Read these off the row that follows.
1) Find the smallest entry.
2) Find the entry just left of 149.
122  149  114  118  114  102
1) 102
2) 122

m =
[[132 139 135 143 127 140 124 130 117 137 135 146 136 130]
 [128 131 124 126 127 134 151 134 121 107 130 121 125 128]
 [147 150 137 130 138 137 143 137 136 135 128 138 141 137]
 [127 147 125 124 125 118 114 111 126 126 121 118 137 125]
 [136 126 138 133 140 154 128 130 132 134 137 135 127 133]
 [128 127 123 139 117 124 120 140 129 136 121 134 121 121]
 [138  99 121 119 140 140 116 130 107 109 120 135 107 125]
 [131 153 127 140 135 117 130 138 122 125 132 139 147 124]]
Counting starts at 1.
Read off the entry in row 1 and column 3.
135
The entry in row 2 and column 3: 124
The entry just left of the largest entry is 140
The bottom-right entry -> 124
The entry in the top-left corner: 132
Read off the entry at row 3, column 1.
147
The entry in row 2 and column 2 is 131
The entry in the top-right corner -> 130
The smallest entry: 99
The maximum is 154
The entry at row 1, column 2 is 139
Read off the entry in row 2 and column 1.
128
The entry directly above the smallest entry is 127
The bottom entry of the column that holds the largest entry -> 117
The bottom-left entry -> 131
Read off the entry just left of the smallest entry.
138

Questions about the array below.
1) Find the top-left entry.
2) Find the 3rd entry on the main diagonal.
3) Find the 4th entry, reading row by row.
4) Find the entry just right of 135.
5) Find the 4th entry from the end, reading row by row.
6) Find the top entry of the column that holds the largest entry.
7) Find the minimum.
8) Find the bottom-right entry.
[[127 127 108 132]
 [136 120 134 133]
 [136 136 117 117]
 [138 119 149 132]
 [135 144 122 107]
 [140 117 116 137]]
1) 127
2) 117
3) 132
4) 144
5) 140
6) 108
7) 107
8) 137

111	109	131	156	138
The entry just left of 109 -> 111
Which number is the maximum?
A: 156

Read these off the matrix that follows. Indices start at 1.
1) Read off the entry directly below 133.
2) Read off the entry in row 1 and column 3.
3) Read off the entry in the bottom-left corner.
4) Read off the entry just right of the smallest entry.
5) Read off the entry in row 1 and column 2.
6) Read off the entry just right of 146.
7) Read off the bottom-right entry.
[[108 108 106 129 117 119 100 120 115 120 114 115 103 132]
 [109 119 131 132 153 116 123 117 133 135 137 111 110 125]
 [123 120 144 105 137 116 142 127 120 105 110 113 120 111]
 [149 132 146 108 109 136 152 145 150 153 111 137 145 109]
 [132 119 136 121 114 101 143 124 135 131 112 107 137 120]]
1) 120
2) 106
3) 132
4) 120
5) 108
6) 108
7) 120

A = 150,123,116,153,118,156,132,128,119,113,155
Report the entry just right of the centre entry.
Answer: 132
The entry just right of 153 is 118

X =
154,131,103,120
111,131,117,141
130,123,123,112
130,135,137,119
135,130,118,102
125,128,130,119
132,142,138,116
129,134,140,118
129,145,135,137
110,116,131,143
141,125,137,135
128,130,122,112
130,136,139,116
124,109,134,141
The third smallest entry?
A: 109
The entry in the top-left corner is 154
The smallest entry in the last column -> 102
The bottom entry of the column that holds the largest entry?
A: 124
The entry directly above the smallest entry?
A: 119
The second entry on the main diagonal: 131
The first entry on the diagonal from the top-right corner is 120
The third entry on the main diagonal?
A: 123
The 3rd entry in reading order?
A: 103
The bottom entry of the column that holds the smallest entry?
A: 141
The entry just right of the largest entry -> 131
The entry directly below 102 -> 119
The entry directly below 143?
A: 135
The fifth entry in reading order?
A: 111

Questions about the row below.
1) What is the entry just left of 121?
2) What is the entry just right of the largest entry?
3) What is the entry just right of 151?
array([126, 100, 145, 101, 135, 124, 141, 121, 111, 141, 151, 127, 143,
       152, 122])
1) 141
2) 122
3) 127

Questions about the grid below. Indices start at 1.
1) What is the entry in the bottom-right corner?
2) What is the bottom-left entry?
3) What is the entry at row 2, column 2?
4) What is the entry in row 3 and column 1?
5) What is the maximum?
6) What is the entry in the top-left corner?
7) What is the entry in the top-right corner?
8) What is the top entry of the column that holds the largest entry?
124  114  122  124  127  117  139  123  118  128
116  123  123  136  127  118  133  136  134  133
119  118  127  126  124  117  139  122  120  126
113  126  121  122  126  108  144  139  130  130
124  130  144  128  121  114  138  127  121  120
119  124  123  128  118  123  128  115  121  124
116  116  126  130  130  117  143  120  119  127
125  124  129  124  128  116  146  134  105  126
129  131  118  134  131  122  135  129  120  124
114  124  136  119  128  100  130  125  129  124
140  141  129  136  112  125  141  136  115  128
124  135  123  141  124  115  131  130  112  126
129  144  122  118  133  120  153  118  111  123
123  114  125  123  125  118  141  127  111  128
1) 128
2) 123
3) 123
4) 119
5) 153
6) 124
7) 128
8) 139

[[143 128 118 120 129 118 121 132 115 130 133]
 [133 126 113 138 119 111 138 135 127 136 131]
 [126 138 120 132 116 139 109 149 143 136 138]
 [126 130 128 118 125 145 127 134 118 112 105]
 [142 123 125 137 119 132 153 128 130 113 127]
 [136 125 121 133 123 129 118 121 122 120 115]]
Counting starts at 1.
Give the entry just left of the largest entry.
132
Give the top-left entry.
143
Give the entry directly below 105.
127
The entry directly below the largest entry: 118
Give the entry in the bottom-right corner.
115
Give the entry at row 1, column 3.
118
The entry at row 2, column 1 -> 133
The bottom-left entry: 136
The entry just left of the smallest entry -> 112
The entry at row 3, column 2 -> 138
Give the entry at row 1, column 2.
128
Give the entry at row 3, column 1.
126
Give the top entry of the column that holds the largest entry.
121
The entry just right of 149 is 143
Give the maximum.
153
The smallest entry: 105
The entry directly above the smallest entry: 138
The entry just left of 131: 136

Questions about the table below.
1) What is the last entry in the row that holds the smallest entry?
2) What is the 3rd largest entry?
3) What is the last entry, reading row by row?
4) What is the entry just left of the largest entry?
5) What is the first entry on the main diagonal?
6) What is the bottom-left entry?
7) What is the minimum?
8) What is the third entry, reading row by row?
124  124  123  126  123
133  121  129  124  128
131  125  130  120  133
131  135  126  143  120
125  136  140  136  128
133  128  129  137  125
124  139  127  134  123
127  127  126  128  127
106  135  118  130  124
120  127  122  124  137
124  125  126  116  138
119  127  135  119  123
127  126  117  119  126
118  127  138  121  132
1) 124
2) 139
3) 132
4) 126
5) 124
6) 118
7) 106
8) 123

arr =
[[126 118 122 127 123 131 134 137 114]
 [138 137 122 130 126 130 135 142 136]
 [124 129 125 128 126 122 152 130 105]
 [139 140 133 122 124 125 129 119 132]
 [124 113 119 127 132 126 140 127 146]
 [136 133 129 128 134 126 141 121 145]
 [128 135 130 126 125 125 138 126 122]]
Rows and columns are numbered from 1.
Report the entry in row 1 and column 2.
118
Report the bottom-right entry.
122
Report the top-right entry.
114
Report the entry just left of 114.
137
Report the entry in the top-left corner.
126
Report the entry in the bottom-left corner.
128
Report the entry directly below the smallest entry.
132
The entry in row 3 and column 1 is 124
Report the entry directly above the smallest entry.
136
The entry in row 2 and column 1 -> 138
Report the entry in row 3 and column 2.
129
The entry at row 2, column 3: 122
Report the largest entry.
152
Report the entry at the centre.
124
The smallest entry is 105
Report the entry directly below the centre entry.
132

Read these off the matrix that follows. Indices start at 1.
1) Give the bottom-right entry.
2) Give the entry directly below the largest entry.
3) Give the entry directly below 148.
4) Give the entry in row 1 and column 2.
5) Give the entry in row 1 and column 1.
6) Give the entry just right of 124.
7) Give the entry in row 2 and column 1.
8) Give the entry directly above the largest entry.
[[135 131 142 113]
 [139 139 108 128]
 [140 142 124 109]
 [152 110 117 117]
 [121 148 121 135]
 [107 131 118 143]]
1) 143
2) 121
3) 131
4) 131
5) 135
6) 109
7) 139
8) 140

[[142 121 118 128 135 117 109 132 138 136 130 114 107 119 120 126]
 [145 121 121 129 135 114 109 133 138 137 130 114 108 122 120 125]
 [151 122 140 135 134 103 115 137 134 139 131 121 123 141 126 123]
 [150 121 130 132 136 107 110 136 137 139 131 116 114 132 122 124]
 [147 121 124 130 136 111 109 134 138 138 131 114 110 125 120 125]
 [151 121 134 133 135 105 112 136 136 139 131 118 117 135 123 124]]
The entry in the top-right corner -> 126
Report the last entry in the row that holds the smallest entry.
A: 123
The first entry on the main diagonal is 142
The third entry, reading row by row is 118
Report the entry just right of the smallest entry.
A: 115
Report the entry in the bottom-left corner.
A: 151
The smallest entry: 103
Report the entry directly below 145.
A: 151
Report the third entry on the main diagonal.
A: 140
Report the third entry from the end, reading row by row.
A: 135
The 4th entry in reading order is 128
Report the last entry, reading row by row.
A: 124
Report the second entry from the end, reading row by row.
A: 123
The entry just left of 119 -> 107
Report the second smallest entry.
A: 105
Report the 5th entry in reading order.
A: 135
